In the rows, 128 means zero.
Which row each row swaps with, under one turn or mirror:
nolos: [107 125 132 121 124 119 155 144 108 127 145 113 155 111 142  93 104 148]
lumo: [116 141  91 126 132 104 166 137 135 113 132 135 140 105 158  88 130 161]
valat: [112 137  88 128 138 124 167 124 148 110 139 108 143 100 122 101 134 142]
piges: [113 125 105 128 120  99 137 134 135 133 121 143 158 127 137  91 144 153]
robut: [117 155 116 121 149 110 146 141 138 103 111 113 140 109 121  89 124 145]
mifu: [104 130 132 128 122 108 154 151 106 135 140 113 154 105 139  97 108 153]
Dez: [115 144  96 128 136 103 167 145 129 109 133 139 141 100 151  91 123 161]
rukan: [101 131 133 132 125 122 153 147 111 130 139 123 157 113 140  90 107 151]
baral: [134 154  98 118 118 110 166 127 114 131 142 113 130 126 110  93 118 130]
vupig: [116 146 118 115 150 117 144 143 137 106 110 110 134 109 126  88 120 148]
sagu: [116 123 107 130 119 102 138 133 134 133 125 151 163 128 133 100 133 143]
Diti: [127 148 100 117 126 109 161 129 108 130 137 107 122 122 104 102 110 141]
Zutag: [118 122 105 120 116 101 139 130 136 124 129 147 158 131 133  95 141 143]
vik: [103 129 135 125 124 118 145 144 106 128 131 108 161 109 135  91 113 147]
Fav: [104 128 129 134 123 119 150 142 108 136 136 115 158 104 141  86 108 148]
nore: [112 139  84 124 136 121 167 127 145 105 134 114 138 106 121 101 138 142]
ves: [119 126 102 136 114 104 139 126 135 135 127 143 153 123 136  93 150 145]
bap: [126 136 109 128 119 113 139 130 145 104 134 133 137 133 119 112 143 138]
bemi: [115 123 111 133 119  97 137 131 132 131 124 146 159 122 130  91 140 139]
Lup: [112 116 109 128 118 100 139 130 137 128 129 143 161 124 133  94 143 146]
mos: [110 127 131 128 120 115 153 146 105 133 142 114 157 113 139  86 109 150]
duvek: [129 142 117 126 119 135 151 144 115 115 143  99 143 119 134 105 103 146]
Kavi: [112 132 102 122 116  94 153 127 113 141 133 127 125 110 133 109 101 165]
tuv: [111 137 114 117 112  92 152 126 110 135 138 130 117 111 133 107 109 159]
lolo: [109 137  89 119 145 123 156 124 142 115 147 111 137  95 122 101 131 144]
mem: [112 129  97 123 145 126 162 120 145 111 141 111 131 102 118 103 131 140]
zofan: [121 157 102 114 110 105 138 127 129 129 117 107 148 104 112 112 110 140]
luz: [109 141 105 117 111 100 147 121 111 135 131 136 120 113 129 105 107 165]
ver: [115 152 120 124 148 109 142 141 142 102 118 114 136 107 115  96 126 135]
Dutub: [128 159 100 115 111 114 137 127 129 130 116 105 149 109 118 105 110 137]
zili: [129 144 119 128 116 134 152 143 114 114 146 101 140 117 135 104 107 147]
Reb: [131 150 102 121 127 105 159 125 111 133 139 112 125 128 103  94 116 136]
fadav: [129 133 108 129 120 115 136 128 145 106 135 133 136 131 123 111 143 142]
tana: [121 155 101 109 105 102 142 135 133 128 116 114 147 104 116 114 114 135]
Guma: [126 149 106 117 121 101 162 131 116 139 140 111 121 120 102  90 118 135]
kas: [112 129 134 137 128 115 155 146 105 135 145 112 146 104 142  94 113 148]
ludi: [116 131  86 122 140 121 165 127 149 119 137 109 138  96 124  93 134 145]
fosab: [129 158  97 114 125 105 155 129 112 132 145 117 127 126 108  89 121 135]
Sig: [116 125 109 124 120  99 134 134 130 126 117 138 169 124 130  98 143 140]
rut: [107 145  98 131 129 100 170 141 138 110 128 139 136 112 148  85 130 161]

Sig swaps with vik
mifu swaps with piges
zofan swaps with robut
tana swaps with vupig

